128 stands for zero in the data rows.
Here are some numbered points:
[122  79 108 154 145 107 129 111 114 106 101 108 127 169 169 148 161 120
 123 170 108 121 103 101 110 118 173 181 119 131 144  88 250 123 189 173
  62 114 119 192 161 216 235 181  69  97 134  32  97 115  55 206 171  98
  36  28 207 119 103  81 207 173 191 188 230 203 211 137  28 164 127 172
  63 173 155 155 147  87 143  74  68 103  91  78 139  57 182  58 180   8
  98  11 161  96 133 161  79  85  61 117 150  82 118 199 164  97 111 151
 108 171  89 209 158 122 137 173 153 120 112 158 106 133 138 139 160 141
 120  89] 0
[131  99  64 161 115 160 105 124 173  84 116 106 106 190 173 201 148 143
 142 130 118 123 110 187  93 106 149 134 136 128 153 144 198 120 193 151
  89 189  79 202  78 191 179 177 106 104 168  35  20 103  63 148 208 125
  44  78 218 105  66  90 103 119 249 177 241 135 228 151  39 146  73 204
 197 206 175 106  94  80 139  54 134 158 111  90 158 118  95  35 187  49
 102  57 116 115 118 173 149 106  64 196 159  90 128 138 189 120 111 106
 102 158 127 212 141 113 127 209 116 149  87 148 103 175 128 125 122 133
 115 119] 1
[168 105 132 100 212 104 107 169 117 140 122 134  99 116 127 111 107 107
 100 165 143 104 180 157 126 116 150 110 119 130 131 129   4 174  24  65
 196  69 255  36 195  27   0 151 153 162 134 255 234 129 211 134  99 181
 208 196   1 153 229 233 103  66  55  55   0 103   0  44 234  30 241  15
 191  87  26  66 224 211  83 249 230  84 242 105  89 166 186 241   0 190
 252 229  63  52  44  43 162 186 178 130  76 163  88 144  72 212 120 144
 133  92 157  43  47 173  76  85 135 112 158  87 235 109  75 136 168 150
 136 255] 2
[128 196 208 130  61 167 127  99 103 223 210 140 114  77 130  32  78 122
  82  78 162  99  98  94 156  40 147 144 128 136  87 174 225 131 255 188
   0 206  22 180  92 240 245 157 113  27 200   0   0 155  67  60 194  58
  73  31 239  10  11  97 245 158 179 231 255 164 199 242   0 214  76 149
  77 167 135 166 124  87 173   0  30  97  53   0 153  92  99  24 179   1
  91  87 135 149  82 255 130  76 183 113 143  93 130 161 146 159 135 170
 121 155 122 182 138 117  88 231 160 153  87  93 117 163 121  81  96 164
 143 123] 3
[130 116  99  87 104 132 237 111 115 112 120 126 111 152 104 149  92 162
 156 145 109 141 120 158  82 121 126 141 150 138 148 133 125  75 136 122
 107 166 137 157 143 153 147 160 102 173 132 177  83  97  73 205 173 120
  76 120 145 157  89  49 108 105 137 134 153  66 185 153 122 108 132 222
  73 152 173 214 124 125 127 105 101  98 105 156 141 124  93  84 143 145
  87  30 122 145 136 105 161 117 124 136 152 160 141  93 148 111 142 106
 137  97 150 117 142 140 137 131 159 154 120 112 125  98 125 106 119 133
 101 140] 4
[148 104 107 123 231 122 125  81 160  95 148 110 146 119  81 134 143 149
 128 114 121 108 116 128  80 114 128 122  90  94 132 143 153  64 161 119
 124 122 114 142  93 155 192 146  96 146 146 149  60 111 100 234 126 106
  99  85 141 174  93  65 120 136 175 102 206 139 189 142 103 111 111 180
  71 159 138 139  92 188 144 123  80  67  86 137 187 124  38  95 166 127
  93  69 129  90 133 148  66  67  82 179 158  87 144 114 156 109 106 110
 115  71 144 163 156 192 109 151 126 169 107 126 102 166 126 146 104 125
  99  85] 5
[118 127 104 107 146 118 131 138 142  99 158 117 142 110 105 140 114 131
  95 121 115  99 101 127 137 131 110 104 157 113  96 143 132 134 115 106
 119  98 123 170 108 121 162 113  85 133 132 130 105  91 116 210 165 180
  82  87 169 181 137  71 167 138 139 110 146  89 165 147  98 143 118 209
  65 211 194 207 110 157 123 132 111 154  52 247 158  97  89  84 213 132
  75  42 136 154 212 127 110 130 154 139 119 156 121 157 136 127 143 116
 114 155 129  88 120  92 134 127 126 110 238 120 137  65 126  93  98 160
 100 122] 6
[119  81 142 115 115 119 109 104 132 119 101 159 115  95 116 116 110 157
 126 101 112 154 119 122 135 126 108  95 150 126 133 140   3 255   0 175
 192 100 216   0 195   0   0  98 188 206  71 230 255  92 255   0  45  89
 253 255  44 144 255 243 110  93  15 118   0 210   0  30 255  67 255   1
 208  22   0  82 156 194  58 242 255 105 255  46  38 142 230 255   0 142
 255 224 119   0   0  56 111 184 128 160 119 120 118  55 130  85 147  99
 135  91 137  98 136 112 237  23 130  60 213 151 131  91 174 152 117 128
 101 144] 7
New points follow, each followed by the numbers of its two nearest points above by angle, seen from the average point of the numbered points, nearest first.
[173 132 158  98 191 151 118 119 166 106 107 130 126 152 159  90 158 131
 100 124 117 130 131 100  94 118 126 142 142 116 112 124 255 130 255 169
  12 164  37 205 104 223 255 151 109  63 166   0   6 135  18  98 177 111
  74  11 255  19  81  86 199 123 144 178 210 144 255 196   4 200  56 172
  47 150 167  88 143  25 165   0  49 213  68  73 214 120  79  37 212   3
 121  90 178 100 160 193 111  79  90  83 185  83 178 206 109 114 165 165
 152 224 111 192 163 138 121 225  87 144  93 160  86 248 171 113 112 113
 142 120] --> 3 0
[156  95 107 147 144 133 146  89 126 117 149 110 118 110 114  89 120 105
 136 128 133 147 111 187 137 105 150 123 123 126 144 141 229  61 255 205
   0 183  29 209  68 255 238 126 125   0 157   0   0 131   0 172 202 126
  97   0 255  91   6  66 144 212 199 202 209 163 209 194   0 229  55 137
  86 173 199  71 142   0 187  90  57 184  73  73 154  93 181  61 220  87
  30 153 170 228 197 196 114  79 113  69 177  68 174 150 125  85  94 153
  87 188 110 255 128  78 124 218  94 151  90 204  81 170 164  89  97 101
 108 118] --> 3 1
[163 183 117 110 125 164 105 118 130 109 104 181 125 108 165 136 181 137
 125  87 126 142 119 132  97 106 149 140 112 128 126 105 193  53 184 121
  85 116  62 181  95 151 182 159  94 111 181  83  59 158  58 174 138 115
  75  58 184 154 113 116 118 191 208 129 176  86 174 154  79 132  70 176
  38 169 202 166 104 107 138  70  72 129  53 219 157 117  60  58 191 142
  44  87 130 172 202 172 191  93 112 127 124 102 161 152 136 132 111  98
 112 119 155  89 158  98 143 178 101 115 104  86 133 109 131 112  84  84
 155  82] --> 6 1
[102 113 104 110 163 108 101 141 128 128 130 127 120 115 126 152 137  86
 125 119  94 114 106 120  96 166 157 135 129 106 168 142 199  81 198 123
  83 143  30 211  57 204 201 119 155 162 165  43  71 155  58 153 143 133
  66  86 199 116  52  70 118 188 241 166 193 141 210 166  34 158  50 186
 132 208 155 121 105  56 137  65  66 130  43 114 143  81  76  73 206  76
  73  64 123 161 173 210 111 108 103 112 145  87 166 147 158 121 142 145
 110 189 102 185 131  95 173 141  96 180 102 112  83 173 143 191  70 119
 138 103] --> 1 0
[133 120 113 166 130 121 109 105 151 136 127 119 181 139  87 132 154 124
 136 108 111 150 141 130 107 137 119 112 106 132 125 153 148 109 101 173
 201  79 187 157 152 143  82 113  90 167 119 187 132  84 194 151 123 118
 136 158  82 139 143 133 157  78  93  80  94  62  70  77 198 194 194 200
 135  86 132 199  80 179 114 177 183  84 164 212 112 158  66 158 127 200
 125  73 132 135 106 114 131 152 118 110  82 121  85 112 126 114 154 147
 139 101 133 119 100 123 196 160 151 116 131 101 141 148 111 121  93 151
 145 209] --> 2 7
[108 148 118 116 136 106 210  97 152 114 102 135 129 103 128 169 132  97
 160 193 163 159 116 135  94 138 135 111 139 120  97 116 225  77 169 156
 161 149  68 219  83 192 191 154  79 102 141  84  89 109  72 161 171 126
  70  71 206 157  79  74 177 150 179 110 193 106 178 165  68 219  72 162
  58 202 166 135  77 131 143 102  87 118  64 183 136 106 109  95 189 150
  86  60 169 144 151 127 110  89 124 124 119 110 192 121 157  88 128 163
 102 115 126 142 130 134 100 117 103 127 118 138 104 177 120 125 132  95
 111 160] --> 0 1
[115 170 104 151 103 152 143 109 143 115 113 182 125  84 116 126 146 155
  98 143  97 137 114 127  88 112 109 129 120 119 103 152 245 103 244 165
   1 153   0 215  26 219 253 151 136  14 148   0  41 186  22 154 181 110
  85  26 255  65  16  74 127 252 255 156 205 113 197 187  10 196  18 192
  46 182 217 128 172  38 183  27  53 140  70 118 144  98 151  48 216  50
  32 108 149 198 207 160  81  85  99  78 149 132 221 116 118  86 112 139
  86 156  87 173 145  86 104 177 139 113  87 230 100 167 137  87 108  59
  80  98] --> 3 1
[ 85 155 135 114 101 111  95 106 102 110 101 125 117 151  96 143 131 151
 142  98 162 122 121 115 142 150 143 137 184 117 138 120 241 113 255 133
  24 138  53 230  79 190 196 150 187  28 145  18  14 143  40 142 140 107
 122  57 234  72   8  35 125 171 227 159 206 136 222 197   0 195  64 160
  63 168 194  87 124  15 177   3  39 123  71  68 153  84 118  46 204  42
 110  66 228 223 204 218  95  65 103  74 224  94 176 147 179 163 153 150
  87 177 159 194 158 125 115 127 124 179  84 132  77 150 132  80 123 109
 112 137] --> 3 1
[101 142 161 173 106 144 145 135 145 113  92 133 101 137  97 172 174 108
 125 103 166 114 145 105 197 115  96  80  86 113 120 115  84  81  49  95
 163  62 157 112 152 108 110 119 102 184  97 219 150  70 136 141 122 156
  94 160 101 165 131 177 103  66 110  92 115  50  95  94 166  64 142 186
 124 136 130 119  71 152 127 201 125  99 100 255 168 161  70 151 153 200
 115  72 143 105 139 103 236 114 146 128 145 127 111 138  97 110 118 103
 125 118 120  74 124 133 135  63 116 169 108 107 152  84 136 191 126 100
 141 157] --> 2 7
[ 97 123 149  89 125 147 153 143 119 214 155 104 138  91 139 230 124 197
 131 109 111 176 126 102  98 134 146 128 119  98 108 135  83  92  93 105
 212  44 190 107 159  91  89 154 115 163  99 218 127 113 139 186  93 242
  84 138  93 143 213 167 142  95 105 135 133  64 114  93 149  75 148 167
 141 126 114 140 136 178 155 138 162  97 104 255 119 133  35 106 164 185
 152 100 120  93 152 112 110 135 136 112 131 148 179  87 148 102 103 168
 156 101 133 107 151 122  92  92 145 161 165 106 149 171 124 144 147 147
 125 113] --> 2 7
[115 123 163 187  98  96 114 123 180 118 112 109 137 108 147 130 122  97
 132 142 126  89 126 120 152  94 110 114 110 102 123 127 255  65 255 194
   0 213   0 209  83 230 255 122 115  60 157   0  49 153  34 146 147  63
  97 120 249  93   0  94 164 234 243 189 196  96 206 195   0 184  12 195
  49 208 208  77 130   0 185   3  46 207  45 102 181 135 104  20 250 133
  37  95 254 212 164 230 135 121 133  98 177 124 143 157 120 110 100 175
  98 189 102 235 132 130 154 164 127 134  96 136  69 156 153  90  96 143
  88  78] --> 3 1
[100 112 163 145 115  93 173  98 113 169 102 125 118 135 101 123 137 113
 131 122 122 118 141 103 110 109 134 105  97 142 114 181 187  61 159 190
 131 163  71 185  60 190 182 157 122  93 174  59  73 238  43 195 164 122
  74  99 193 135  10  41 126 164 154 112 207  78 216 160  50 193  33 191
  56 229 224 113  99  58 151  43  46 194  69 191 172 147 101  31 203 178
   3  80 149 255 216 123 122 129 145 131 155 125 119 124 111 147  80 108
 133 110 149 110 127  93 213 109 138 102 121 103 130 154 150  84 140  63
  73 150] --> 6 1
[174 125 100 130  96 215 102 145 123 144 141 134 138  85 145 101 101 124
 123  89 124 134 121 180 149 123 133  96 197 112 139 130 224  94 255 171
  13 181  16 205 115 216 226 107  98  50 146  10  15 178  33 102 241 111
  50  17 215  50  32  55 179 168 163 162 190 184 245 188  10 168  82 169
  88 186 177 120 156  10 178  33  34 129  28 116 156 104  75  65 205  43
  74 111 159 160 130 214 112  69 108 115 173  78 131 132 128 117 116 147
 107 194 114 190 114 113 179 148 111 138  99 155 174 183 127 114 130 116
 114 101] --> 3 1
[106 164 113  86 147 160 104 135 149 134 108 143 160 144 125  91 137 151
 141 129 159  99 142  87 138 120 106 122 148 101 132 101 216 129 231 235
   0 187  13 207  18 212 222 117 105  60 161   0  27 131  29 126 145  96
  66  45 252 180  46  83 143 200 186 167 207 128 220 255   0 176  66 131
  77 236 191 110 148   0 179   0  56 152  85  58 127 133 120  43 186   0
  53  93 150 196 185 207 140  89  97  89 186  89 160 248 117 110 116 135
 115 165  92 214 139 102 196 160 150 116 139 146 123 169 126 120 109 111
 164  90] --> 3 0
[136 128 145 156 125 149 131 129 113 109 107 180 180  91 174 161 119 138
 141  89 126 128  94 136 115 123 155 128 116 122 100 133 255 132 227 158
  85 249  39 235  75 223 183 166 161  43 172  19   5 123  28 155 131  72
 107  74 213  66  34  27 134 115 190 173 220 228 226 186   0 199  66 212
  51 188 190 132 150  61 170   0  48  76  52  49 178 165 132  50 188  37
 111  64 165 143 200 182 132  99 123 115 158 107 170 127 209 128 132 136
 109 134 142 203 140 121 125 159 139 109 154 135  87 189 147 110 119 142
 138 124] --> 3 1
[148 149 136  90 120 107 108 135  83  87  99 103 162  96 126 119 101 135
 110 100 123 125 104  99 114 162 123 107 115  97 134  95  88  71  56 155
 179  81 159 106 132 147 104  91  82 140 126 235 242  82 166 181 116 173
 124 137  60 173 169 125 103  66  70 125 145  77  69  85 230  78 185 120
 143 108  84 144 100 187 138 182 174  83 138 162  92 157  86 186 147 215
 162 112  72  78  61 107  98  96  85 191 112 130 117 153 142 177 139 112
 141  85 121  86 131 125 145 118 104 122 130 119 182  51 119 150 116 202
 169 118] --> 2 7
[108  87 163  91 130 106 132 133 154 128 150  90 151 107 139 146 121 149
 128 120 123 167 143 255  92 125 153 179 177 133 110 100 170  66 192 123
  67 148  73 191  71 193 192 168 129 122 141  87  64 146  52 191 151 145
 136 114 198 156  38 108 115 175 164 157 197  92 181 133  84 174  59 179
  61 188 206 104 118 105 160  80  86 161  58 181 146 116  88  43 215 110
  71  74 169 170 198 158 128  89 112 144 146 108 166 135 163 100  88 156
 135 127 154 188 212 114 142 107 118 132 145 144  98 116 175 123 119  93
 124  97] --> 1 0
